These are runs of 4 systems, one row a step. Runs of the same system follow the same rule from any start.
run 1, j_718 (6 x 32):
[[-17  -2  23   2 -15  26 -33 -14  -8   7   8   5  -2 -17  -3  13  17   2
   20   3 -27 -25  -7  -6 -19   7  29  -8   7  54 -22  20]
 [-15  -8  28   2 -22  23 -29 -14  -9   7  10  10   0 -19  -6  10  15  -2
   24   5 -30 -24  -5  -7 -22   5  27 -11   9  48 -16  19]
 [-14  -9  32   5 -27  21 -26 -14 -11  13  11  13   1 -24  -9  10  12   0
   28  12 -27 -28  -3 -11 -20   2  21 -12  18  46 -11  18]
 [-15 -10  38   3 -32  18 -23 -12  -9  14   7  19   0 -30 -10   4   7  -6
   34  18 -29 -30  -1  -8 -16   2  19  -5  23  40  -4  14]
 [-14 -10  37   0 -42  10 -16 -12  -4  17  10  22   3 -31 -12   6   4  -8
   36  16 -26 -30   0  -9 -13  -4  14  -7  27  37   1  11]
 [-13  -8  36   2 -42   7 -16 -11  -1  20   9  25   4 -30 -15   1   3  -9
   37  20 -25 -27   1 -13  -6  -3   8  -2  32  30   7   9]]
run 2, j_966:
[[-21  31   3  26   7  28 -31 -22   2 -20  -9 -12  13   7   1  12  17  14
    8 -18 -16 -12  -3  -5  14  34  17   2  17  30  -1  32]
 [-22  31  -4  17   0  22 -34 -24   8 -13 -12 -10  13  13   5   7  20  13
   15 -15 -13 -11  -4  -8  18  32  20   4  17  31  -5  33]
 [-28  29  -6   9 -11  11 -32 -27  16  -8 -13  -9  12  18   5   3  20  11
   21 -13 -11 -11  -4 -12  21  29  15  10  14  27 -10  37]
 [-29  33  -8  -2 -15   3 -34 -25  21   1 -11  -3  12  19  11  -2  19  11
   21  -9  -7 -10  -7 -16  21  27  12  12  13  27 -11  34]
 [-31  32 -12  -9 -25  -2 -30 -25  26   8  -6   1   9  25  11  -7  17   8
   22  -4  -5  -7  -7 -16  24  25  12  12  10  23 -12  29]
 [-32  33 -14 -22 -26 -14 -27 -26  26  11  -5   6   7  30  14 -13  16   5
   20  -2   0  -9  -8 -15  26  19   6  17   7  18 -13  25]]
run 3, j_218, 6 rows:
[[ -7  29 -29 -17  -5 -29   7  -8  27  -2 -19  -5  10  36  14 -13   2   9
   -2  -6  24  20  -3  -5  34  12 -21  21   1 -33   4  -2]
 [ -7  36 -29 -14   5 -21  13  -6  29  -6 -18  -9  12  38  14 -14  -4   5
  -10  -7  26  12  -3  -2  41  13 -26  19   8 -36   5  -1]
 [-10  37 -28 -12  10 -17   9  -4  25  -8 -13  -9  16  35  10 -17  -7  -4
  -18 -11  23   6  -2  -3  39  17 -31  19  15 -34  13   1]
 [ -9  43 -24 -10  13 -17  10  -3  19  -9 -13 -10  19  31   4 -15 -10  -7
  -20  -9  20  -5  -2  -2  41  12 -36  15  15 -34  20   3]
 [ -8  45 -20  -6  17 -13  12   0  15 -14  -9  -3  22  25   1 -16  -9 -15
  -23  -8  16 -12   2  -6  43  13 -37  10  22 -32  26   4]
 [ -9  50 -17  -2  21  -7  10  -1   7 -12  -5  -6  17  18  -2 -18 -12 -20
  -25  -7  15 -23   2  -7  37  11 -38   8  25 -25  29   6]]
run 4, j_715:
[[ 22 -18   6  25  47  35   9  13 -30 -20   7 -17  -9 -20 -15  19  -4  -1
  -37  -7  -5   2   7  13 -29  -8   6 -20 -12  -3   2 -15]
 [ 18  -3  -5  19  53  28   7  17 -31 -21  14 -18  -6 -13  -8  13  -4 -11
  -46 -12  -5  -9   4  10 -27  -3   3 -19 -16   4   0  -6]
 [  9  12 -14   9  56  27   3  10 -28 -25   9 -18  -4  -2  -2   8   3 -14
  -47 -16  -1 -19  -6   3 -20   2   1 -22 -19  11  -7  -2]
 [ -3  28 -24   0  55  21   1  10 -24 -23  10 -21   1  12   1   5   3 -16
  -50 -14   4 -25  -7   0 -15   6   1 -14 -19  16  -9   8]
 [-14  40 -28  -8  49  13  -7   2 -14 -19   6 -21   4  26   8   2  11 -14
  -45 -15   7 -22 -14  -6  -6  10   0 -11 -16  17 -12  15]
 [-18  50 -36 -13  43   9 -12  -3  -4 -18   2 -21   7  34  12  -1  13 -14
  -44 -15  10 -22 -13 -10   2  11  -1  -6 -10  17 -14  20]]

Name the system that made each run.
run 5, 3 rows:
[[-11   8 -14 -22   6  11 -23  -5 -11   5  12  -4 -13  10   9  -1  17  -9
  -16   0  -7 -21 -12  -8 -34  -3  24 -10 -35  43 -37  15]
 [ -9  -3  -6 -19   3  11 -22  -2 -12  10  16   3 -16   4   5   1  17  -8
  -11  -1 -11 -19 -14  -8 -34  -5  31 -12 -34  42 -33  10]
 [ -5 -13   1 -13  -9  14 -20  -3 -13  18  18   8 -15   0   4   6  18  -5
   -2   4 -13 -15 -11  -4 -41  -9  31 -11 -32  46 -36   6]]
	j_718
run 6, 3 rows:
[[  5  24 -37  17  55   8   6  -3   5 -30 -14 -33   5  32  13   5   2   9
  -36 -26  15  22   0   5  18  21  -7   3  -9 -24   6  -2]
 [  4  26 -31  23  52  11   4  -2   2 -31 -15 -31   5  26   7   5  -2  11
  -38 -25  12  13   1   7  18  22 -13   1   2 -22  12  -1]
 [  9  28 -22  26  51  16   7   0   1 -35 -15 -33  11  21   5   6  -4   6
  -33 -23  11   5   1   4  20  20 -11  -3   6 -20  17   1]]
	j_218
run 7 (3 x 32):
[[-19  46 -22   7  43  17 -11  -1  -9 -25   3 -21  10  25   6   4  10 -11
  -39 -18   5 -23 -10  -8   6  19  -1 -10  -1  23  -4  22]
 [-15  40 -18   1  42  21 -12   1  -9 -20   8 -17   8  20   3   5  13 -18
  -35 -15   4 -29  -9  -5  -4  15   4 -12  -6  23  -8  19]
 [-12  34 -17  -2  38  22 -11   2 -21 -14  14 -14   2  10   3   5  13 -17
  -37 -12  -3 -29 -10  -6 -15   8   4 -13 -12  30 -12  17]]
	j_718
run 8:
[[-12  22 -25 -49   0 -18  -4   1   0  12  13   2  -9  25  13 -15   6 -21
  -22  10   6 -20 -15 -12 -16 -11  -2  -2 -29  20 -28   3]
 [-13  19 -23 -44  -6 -18  -7   0   4  17  13   2 -11  25  15 -13  10 -17
  -18   8   5 -15 -16 -13 -17 -10   7  -1 -30  21 -30   7]
 [-10   5 -25 -42  -8 -20 -11  -1   4  20  10   4 -14  23  20  -9  11  -8
   -7   5   6  -7 -16 -12 -21 -10  18  -1 -37  26 -35   3]]
	j_718
